In the rows, 128 means zero.
Named turns come first, each shown by rows before and after it. Which turns, in which order, take the first row of each pair that follows to the second? Write the first one first, as in the answered first pair.
k207:
[135 128  96  95  88 133 105 143 123 120 152 140 125 143 123 153 103 140
 112 141 134 123 123 149 135  98 144 123  91 173 115 158 130 104 111] |-> [114 130  88  92 144 162 121 134 135  90 120 140 120 115 119 144  96 150
 117 113 103 115 122 130 138 120 160 146 116 148  89 153 139  93 140]
[122 116 155 139 127 172 137 139 103 125 135 139 117 168 103 116 159 116
 149 118 103 153 149 154 128 182 114 135 144 129 140 135 108 107 151] |-> [125 116 160 141 124 165 136 135  93 130 139 141 126 165 109 125 161 120
 147 110 101 148 153 154 132 192 105 135 141 128 140 127 115 118 150]
[135 164 132 167  30 122 120 170 103 125 110 130 140 148 128 128 134 145
  91 178 166 150 172 138 154 118 115 186  86 141 161 135 139 119  69] |-> [ 88 185 121 121 131 156 116 185 132  96  83 113 100 125  66  95 115 148
  98 132 135 130 181 127 142 121 145 203 102 128 133 149 122  81  89]
[138 110 117 126 123 142 142 116 134 107  97 150 109 102 161 154 109 145
 125 148 137 150 119 111 132 127 108 134 136 143  86 100 155 127 144] |-> [147 110 112 117  73 114 124 123 129 123 109 136 104 140 148 160 106 137
 119 155 156 149 123 133 137 115 100 124 115 162 112 113 134 144 120]
k632:
[135 132 123 128 111 120 143 156 155 140 152 126 105 146 131 140 131 110
 122 138 163 118 134 142 122 130  96 110 107 138 127 128 141 122 121] |-> [136 124 122 125 114 109 130 135 157 153 167 134 110 162 130 146 126 107
 128 134 161 122 133 144 120 125 101 103 108 131 133 127 127 124 120]
[153 118 102 149 142 110 169  81 186 139 148 168 123 126 182 169 155 106
 117  88 120 101  86 162 121 205  99 110 159  93 100 106 167 129 192] |-> [153 119 100 119 122 107 145  48 179 150 161 165 135 137 183 180 142 136
 109  92  87 101  81 169 127 199 128 101 151 108  99 122 147 122 198]
[115 141 159 122 179 147 145 137 143 125 121 125  94 107 108 110  90 130
 145 114  82 113 115 128 104 127 133 146 128 114 117 145 122 103 162] |-> [116 147 156 113 182 150 131 130 148 124 122 125  99 115 109 118  90 139
 139 109  76 114 110 132 107 125 137 146 131 116 119 143 112 104 165]
[118 140 132 113 112 106 118 118 122 154 143 124 115 107  81 113 115 112
 128 124 153 103 119 173 119 103 127 156 119 120 159 113 118 152 112] |-> [125 136 130 112 102 116 121 116 119 155 144 123 112 111  70 115 115 116
 128 130 149  94 112 176 121  94 138 154 112 121 153 117 114 146 108]
k659:
[156 127  89 120  96 119 166 138 168 177 159 157 146 147 176 147  83 121
 123 163 163 113 135 138 133 118 145  92 113 141 101 104 132 156 156] |-> [161 130 106 144  81 110 170 142 156 172 156 156 157 144 180 151 104 107
 127 169 170 117 140 136 140 122 135 104 121 133 119 109 137 178 142]
[120 106 114  79 153 108 100 100 143 139 151 128 117 184  72 113 117 132
  96 104 124 120 143 144 138 128 143 115 100 131 124 131  69 117 125] |-> [137 118 160 152 101  92 117 112 101 140 128  99 133 187  93  96 163 106
 111 126 149 125 141 145 145 134 117 118 113 124 171 132  89 141  94]
[135 133 138  88 129 124 107 146 136  78 107 127 139 128 124 101  98 147
 101 141 110 134 133 116 152 125 138 126 108 132 122 129 113  95 129] |-> [144 135 173 145 118 113 133 134 111  85  93 111 156 114 152 106 128 123
 117 150 116 149 129 109 150 143 118 122 130 106 146 119 131 119 115]
[136 149 141  93 153 131 140 100 155 122 104 127 147  97 142 113 134 126
 141 115  96 151 120 110 136 143 138 133 127 156 108 108 149 138 166] |-> [137 169 136 100 106 120 118 137 136 112 102 110 139 103 121 109 130 129
 118 136 117 138 134 113 140 122 140 150  94 181 116 122 156 117 140]
k431:
[127 125 126  96 110  98 137 106 115 128 136 150 126 151 134 128 125 113
 123 134 109 119 115 131 121 144 131  98 149 123 124 149 100 127 122] |-> [128 127 129 107 101 101 139 107 108 119 138 147 129 142 133 136 129 108
 125 135 113 125 120 132 122 153 124  94 150 115 125 138 105 131 122]
[150 109 182 156  88  66 128  72 146 147 146 138 163 178 161 112 125  96
 114 129 163 125 121  96 119 124  77  89 168 116 169 126  93 108 137] |-> [144 107 194 168 132  94 142  68 141 127 124 141 160 139 167 104 124 110
 123 108 126 122 122  85 131 148  89 109 201  85 163 124 109 106 153]
[152 125 119 106 149 152 139 111 183 140 158 135 116  87 197 132 130 123
 197 119 161 136 101 141 105 167 129 119 147 122 112  95 149 126 162] |-> [143 134 101  77 160 157 129 111 192 129 148 142 123  87 178 135 119 143
 190 117 153 132  98 139 107 155 142 124 148 140 102  95 149 117 162]
Pairs:
(2 to 3 turns a pair)
[123 140 104  95 104 135  97 141 149 126 149 136 126 139 108 145  94 141
  90 146 148 115 143 129 136 121 138 124  94 165 117 127 141 104 133] |-> [129 128 113 144 102 126 133 163 153 124 143 124 108 133 122 135 123 110
  95 145 183 114 153 134 129 133 101 123  97 151 139 114 178 113 126] | k632 k431
[136 124 156 163  95 124 137 137 103 105 111  96 145 139 147 124 134 132
 121 155 155 139 124 126 150 126 111 129 132 128 119 113 151 134 116] |-> [131 127 118  94 116 124 105 130 153 133 157 117 126 176 107 131 108 140
 120 131 143 133 123 158 117 105 124 112 108 135 109 121  97 123 120] | k659 k207 k207
[114 104 159 160 168 127 168 143 144 142 147  98 124 105 107 122 169  81
 153 131 168 138 102 123 135 136  98 136 147  69 154 129 151 110  98] |-> [118 106 127 123 155 109 152 153 181 159 172 122 107 142  83 134 146  85
 142 132 184 132  98 150 130 121  96 126 111  92 141 137 140  97 110] | k659 k431 k431
[177 116 109  97 122 127 107  69 112 152 134 145 149 161 178 189 110 153
 135  97 102 133  65 161 104 121 138 111 139 147 110 152  95 133 139] |-> [152 120  93  86 170 143 107  79 130 130 124 150 130 155 150 170 100 157
 134  89  87 118  69 148 105 126 150 121 158 146 102 155  94 120 154] | k207 k207
[117 141 163 169  76 105 110 183  69 114  89 101 136 108  94  95 147 110
 105 156 164 122 138 131 131 123 122 140 122 133 148 135 143 128  85] |-> [122 134 120 117  64  93 105 190 113 145 129 112 113 150  79 116 118 119
  97 154 173 114 135 155 109 109 115 115  95 157 137 147 129 112  81] | k659 k659 k431
[117 131 108  93 103 130  80 131 105 158 165 117 143 165  84 120 112 127
 128 121 128 131 136 174 108  98 146 105 119 132 136 164  61 137 112] |-> [145 130 120 115  69 121  88 118  94 171 169 119 163 165 120 139 129 123
 125 145 132 154 136 173 111 107 124 104 127 133 140 152  80 152 108] | k207 k207 k207
[143 116 134 160 140 131 172  86 144 151 172 130 147 117 173 157 151 151
 144 127  97 164 131 102 138 127  95 116 130 135 121 132 124 161 131] |-> [127 112 103 115 156 137 164  86 159 152 182 139 146 120 163 155 125 158
 142 120  85 158 141 104 133 117 112 102 124 139 103 134 118 145 142] | k659 k659 k659
[111 114 103  95 173 126 117 176 153 100  87  97  77 107  68  82 105 148
 144 131 125 116 160 139 130 135 142 148 120 142 108 132 125  92 116] |-> [163  74 139 185 128 103 164 112 118 133 102 125 130  91 183 134 151 133
 163 156 134 153 126 123 148 167  93 120 146 122 130  94 148 141 137] | k659 k659 k207
[120 156 164 181 144 168 196 110 178 144 123 157 105 116 207 167 140 151
 113 113 152 113 101 132 146 179 116  90 197  85 157 122 206  93 147] |-> [124 176 170 195  75 153 167 152 144 131 117 126 110 147 190 152 131 145
  92 159 192 103 123 136 155 164 110  94 168 128 170 147 223  85  95] | k659 k659
[131 131 102  52 144 132 118 129 170 151 137 147 106 115 133 130  82 168
 105 120 107 127 135 128 138 135 174 109 123 155  90 132  90  89 168] |-> [145 108 152 115 171 123 153  89 145 156 130 139 119  86 188 125 139 139
 133 109 103 142 116 120 129 171 143  94 175  97 112 100  97 140 184] | k659 k659
[151 111 113  76  77 117  89 193 144 111 120 149 112 130  98 147  91 142
  99 142 151 126 132 132 163 100 154 136  83 181 125 167 163  83 110] |-> [151 101 179 175 105 118 138 174 100  85  70 130 136  77 139 122 154 127
 127 133 148 132 135  96 178 142 135 147 135 136 150 143 204 119 103] | k207 k659
[ 81 183 108 187 171 126 109 162  73  71  84 105 106  98  72  65 168 126
 172 111 120 123 141 101 151  83 146 143 185 130 148 142 152 107  90] |-> [ 89 192 110 176 142 112  88 180  80  89 104 105 100 122  52  57 163 127
 168 113 128 113 141 116 150  66 147 137 169 135 156 150 144 104  73] | k207 k207 k207
[128 127 127 112  74 127  86 110  91 135 152  91 124 167 135 132 122 122
 132 140 112 139 124 131 110 105 141 128 128 122 162 142  95 131 104] |-> [134 127 141 128  73 122  92  99  85 142 148  97 141 150 172 140 125 125
 136 146 108 150 126 129 120 124 138 122 133 126 159 127 121 133 110] | k207 k207 k207
[130 125  83  74 173 132 120 127 174 143 158 161 112 149 104 130  93 134
 116  89 103 118 131 147 115 114 142 117 107 114 116 134  68 130 145] |-> [168 107 149 190 123 118 162 114 105 137 126 149 164 110 202 138 157 116
 139 121 133 135 120 125 139 146 102 126 138 100 155 107 132 168 133] | k207 k659 k659
[119 127 121 108 171 142 119 107 145 122 130 146 113 135 117 128 113 127
 132 107  93 132 127 137 127 115 143 136 143 111 124 131 106 124 150] |-> [136 121 151 156 101 127 129 110 108 129 126 135 152 137 163 136 145 119
 119 148 129 136 139 130 145 122 120 133 143 127 144 130 148 140 133] | k207 k659 k659
[114  99 117  90 172 128 107  98 125 144 159 151 134 176  90 119 119 168
 145 126  95 132 121 118 132 116 149 103 167  69  82 139  70 119 129] |-> [138 116 133 122  67 111  83 130  83 140 144 136 162 186 114 133 121 171
 119 177 139 120 130 113 154  92 148 115 132 122 106 152 112 114  88] | k207 k431 k659
